[[124 125 136 130 132 133 106]
 [125 126 120 134 110 123 134]
 [118 112 137 142 135 135 133]] -> 137

[[114 135 119 117 141]
 [112 143 121 100 145]
 [149 154 119 132 128]] -> 119

[[131 142 126 128 138 126 115]
 [143 143 120 107 113 132 127]
 [123 137 100 140 121 137 120]] -> 100

[[147 134 113  99]
 [126 130 123 126]
 [113 135 128 128]] -> 128

[[133 131 131 127]
 [101 119 131 134]
 [133 130 128 127]] -> 128

[[137 136 140 139 135 140]
 [133 145 110 120 153 110]
 [119 110 138 130 103 137]] -> 138

[[145 118 118 120 130]
 [134 128 127 127 108]
 [116 131 132 132 152]] -> 132

[[152 134 127 118 114 113 131]
 [153 122 118 138 120 108 118]
 [151 141 128 109 114 114 138]] -> 128
---
[[129, 123, 127, 118], [129, 118, 127, 107]] yields 129
[[135, 119, 156, 144, 125, 127], [113, 142, 119, 118, 140, 133]] yields 135
[[119, 154, 116, 128], [129, 131, 132, 130]] yields 119
[[138, 150, 139, 123, 104], [138, 135, 120, 136, 135]] yields 138
[[124, 124, 123, 126], [127, 124, 130, 151]] yields 124
[[126, 103, 113, 118], [117, 101, 132, 130]] yields 126
[[133, 129, 123, 128, 151], [133, 138, 125, 126, 131]] yields 133
[[122, 103, 151, 125], [127, 128, 136, 123]] yields 122
[[127, 106, 116, 111, 136], [141, 147, 108, 110, 131]] yields 127
---
[[110 148 127 124 141 118 123]
 [134 120 129 129 125 133 130]
 [147 107 129 132 115 138 133]] out 138

[[109 140 134 137]
 [108 134 136 152]
 [126 128 126 133]] out 126

[[120 127 130 130 127]
 [105 130 118 143 122]
 [135 128 124 121 130]] out 121

[[105 133 130 114]
 [133 133 125 131]
 [115 121 131 129]] out 131

[[129 130 120 122 130 128 141]
 [132 128 110 132 130 127 136]
 [128 128 122 129 126 130 152]] out 130

[[113 120 111 131]
 [135 133 140 128]
 [153 139 151 122]] out 151

[[125 103 129 112 127 130]
 [154 141 141 152 128 135]
 [148 124 146 142 134 112]] out 134

[[100 127 134 131 129]
 [132 130 121 134 128]
 [129 120 149 120 137]] out 120

[[124 127 121 124 144 151 125]
 [128 124 125 129 122 130 128]
 [136 126 129 122 141 119 123]] out 119
---
[[108 108 140 133 107 139 122 139 108 144]
 [146 146 122 108 146 122 117 124 145 135]
 [121 121 114 148 122 115 128 114 116 130]
 [132 132 138 143 133 138 112 138 127 126]
 [143 141 111 123 142 111 111 110 137 146]
 [134 134 115 118 134 115 110 115 129 150]
 [105 105 139 126 103 137 134 137 111 141]
 [126 126 132 133 126 132 154 133 129  98]
 [144 145 115 117 144 116 142 118 148 114]
 [120 120 110 132 120 111 128 106 120 144]
 [126 127 135 148 128 136 123 136 123 120]] >> 140

[[140 128 111 138 124 136 113]
 [123 111 142 122 123 124 144]
 [108 140 120 112 128 109 110]
 [140 145 139 139 116 137 127]
 [115 123 141 116 117 115 134]
 [114 122 135 113 110 113 133]
 [130 115 111 129 135 128 119]
 [126 138 121 127 148 131 129]
 [117 121 141 118 136 121 144]
 [107 130 111 109 131 107 111]
 [137 150 123 137 122 136 119]] >> 111

[[134 128 124 124 129 124 125 127 129 130 141]
 [120 134 134 124 118 131 136 121 131 116 115]
 [127 131 133 139 130 125 132 125 132 131 127]
 [135 128 123 124 129 123 125 128 129 130 142]
 [120 134 134 124 119 130 136 121 131 117 116]
 [127 132 137 131 140 125 129 114 131 126 132]
 [121 135 134 124 119 130 136 120 131 116 116]
 [134 129 126 123 131 125 126 126 130 129 141]
 [131 121 121 127 122 138 126 150 123 136 122]] >> 124

[[122 122 126 107 120 125 127 125 126 147]
 [111 111 139 137 110 138 120 136 110 142]
 [133 133 114 131 134 115 105 114 126 151]
 [111 112 146 142 111 146 149 147 115 105]
 [115 115 149 140 115 148 118 148 114 132]
 [108 108 122 145 108 122 131 119 107 139]] >> 126

[[125 125 118 143 124 124 119 123 125 157 129 115 129]
 [131 111 125 109 133 127 120 104 128 107 136 119 107]
 [130 135 140 119 139 118 127 128 129 135 121 154 138]
 [133 117 114 131 132 118 116 107 126 154 141 116 121]
 [134 118 116 124 123 119 112 100 123 146 149 117 129]] >> 118

[[125 126 123 125 118 131 108 141 119 125 132 116]
 [131 146 135 135 149 117 154 111 134 130 119 135]
 [127 133 125 128 123 123 112 136 117 124 130 116]
 [131 125 129 133 126 118 136 125 142 140 131 139]
 [128 126 128 116 134 129 113 130 128 128 128 123]
 [128 133 126 125 126 122 111 135 119 124 129 116]
 [130 132 127 131 122 124 114 137 117 124 133 119]
 [137 124 133 136 119 138 116 145 113 119 141 126]
 [135 133 135 124 143 115 129 120 136 133 128 134]
 [132 122 130 134 123 125 136 128 139 137 133 140]] >> 123
---
Q: [[138, 108, 121, 135], [146, 103, 143, 138], [135, 122, 128, 136]]
A: 128
Q: [153, 112, 141, 104]
A: 141
Q: [140, 145, 152, 144]
A: 152
Q: [[107, 146, 100, 139], [140, 112, 116, 146], [139, 127, 153, 123]]
A: 153
Q: [132, 143, 154, 140]
A: 154
Q: [155, 135, 143, 109]
A: 143
Q: [[114, 119, 154, 126], [141, 139, 117, 156]]
A: 117
---
[[117 116 119 132]
 [156 141 134 125]] ==> 132

[[134 154 132 105 119 138]
 [123 154 132 105 119 138]] ==> 138

[[131 115 102 114]
 [131 138 143 121]] ==> 114

[[113 145 148 143 130 123]
 [149 118 123 128 111 157]] ==> 123

[[117 113 152 119 146]
 [123 121 128 136 123]] ==> 146

[[126 127 156 127 133 111 144]
 [120 120 129 136 142 123 133]] ==> 144
---
[154 117 104 139 119 143 155] → 119

[109 119 116 103 141 142] → 116

[[123 139 107 144 122]
 [124 144  98 132 119]
 [127 143 108 134 118]] → 108

[123 129 106 148 132] → 129

[127 130 109 120 158 148 138] → 127

[130 101 106 137] → 130
---
[[123 121 127 134 138 125 131]
 [129 128 105 130 125 142 115]] ans = 125

[[125 141 153 112 131 139 135]
 [119 132 138 129 129 133 139]
 [124 123 125 128 116 127 128]] ans = 129

[[137 138 122 137 109 120]
 [120 145 115 121 103 123]
 [120 147 116 119 101 132]] ans = 121

[[110 131 140 153 111 132]
 [147 110 129 134 128 128]] ans = 134

[[131 126 118 129 138 150 131]
 [127 124 121 132 138 151 131]] ans = 138

[[129 124 132 128 143 145]
 [130 124 132 128 148 151]] ans = 128

[[150 141 127 114 112 134 121]
 [112 109 128 141 150 122 136]] ans = 150

[[107 126 130 123]
 [111 131 123 143]
 [105 127 129 119]] ans = 131

[[114 103 125 121]
 [116 107 127 131]] ans = 107
---
((127, 116, 141, 119, 141, 131), (155, 118, 136, 120, 136, 120), (135, 133, 145, 138, 112, 113)): 136
((129, 140, 135, 145, 116), (131, 119, 141, 129, 129), (127, 127, 152, 142, 121)): 129
((123, 127, 119, 131, 143), (136, 138, 149, 126, 122), (115, 137, 110, 129, 143)): 126
((103, 137, 104, 149, 105, 111), (127, 145, 124, 126, 107, 105), (142, 130, 118, 118, 108, 108)): 107
((144, 127, 145, 104, 132, 125, 136), (135, 137, 131, 122, 125, 131, 123), (125, 120, 132, 127, 125, 128, 135)): 131
((106, 113, 130, 132), (114, 148, 126, 132), (136, 119, 137, 127)): 126
((116, 124, 149, 125, 108), (143, 138, 113, 122, 142), (131, 132, 133, 128, 124)): 122
---
[[120 126 137 124 126]
 [123 104 127 124 137]
 [136 137 117 133 130]] => 126

[112 152 148 155] => 152

[124 153 120 148 143 114 127] => 153

[125 151 117 136] => 151

[131 147 111 152] => 147

[[120 119 116 105 108 144]
 [150 112 119 149 118 109]] => 119
---
[[143 154 133 154 112]
 [137 118 116 127 142]] yields 133

[[120 130 143 121 105 127]
 [130 127 145 148 103 129]
 [125 128 127 120 110 127]] yields 145

[[131 107 114 129 129 122 128]
 [116 113 141 128 126 131 129]] yields 114

[[142 131 119 121 152 143 139]
 [138 127 119 119 111 142 145]] yields 119

[[118 142 152 120]
 [141 120 128 123]
 [140 102 123 131]] yields 128

[[101 127 122 148 135 106 113]
 [127 115 131 117 110 134 104]] yields 122

[[125 118 129 127]
 [128 156 121 135]] yields 129

[[100 124 119 110 103 120 108]
 [135 130 113 134 104 117 136]
 [153 116 106 129 121 131 152]] yields 113
---
[[155 114 106 125 104]
 [140 137 156 146 147]] -> 146

[138 153 141  99 115] -> 99

[123 128 129 127 104 125] -> 104

[[115 131 113  99 130 119]
 [136 110 109 139 114 136]] -> 114

[[129 127 120 113 125 101 124]
 [128 125 124 137 120  98 129]
 [112 144 133 149 128 133 121]] -> 133

[136 144 132 115  99 125 135] -> 125

[128 135 137 108 127 107 147] -> 107
---
[150 124 135 125 142] | 150, 142

[119 121 119 100 122  99 112] | 119, 112

[121 150 126 109] | 121, 109

[123 124 141 109 140 156 117] | 123, 117

[151 114 134 103] | 151, 103

[113 138 121 117 151] | 113, 151

[126 149 116 144 155] | 126, 155

[[127 147 136 113]
 [154 142 145 114]] | 127, 114

[[140 106 137 140 120]
 [144 132 134 127 110]
 [149 119 130 119 136]] | 140, 136
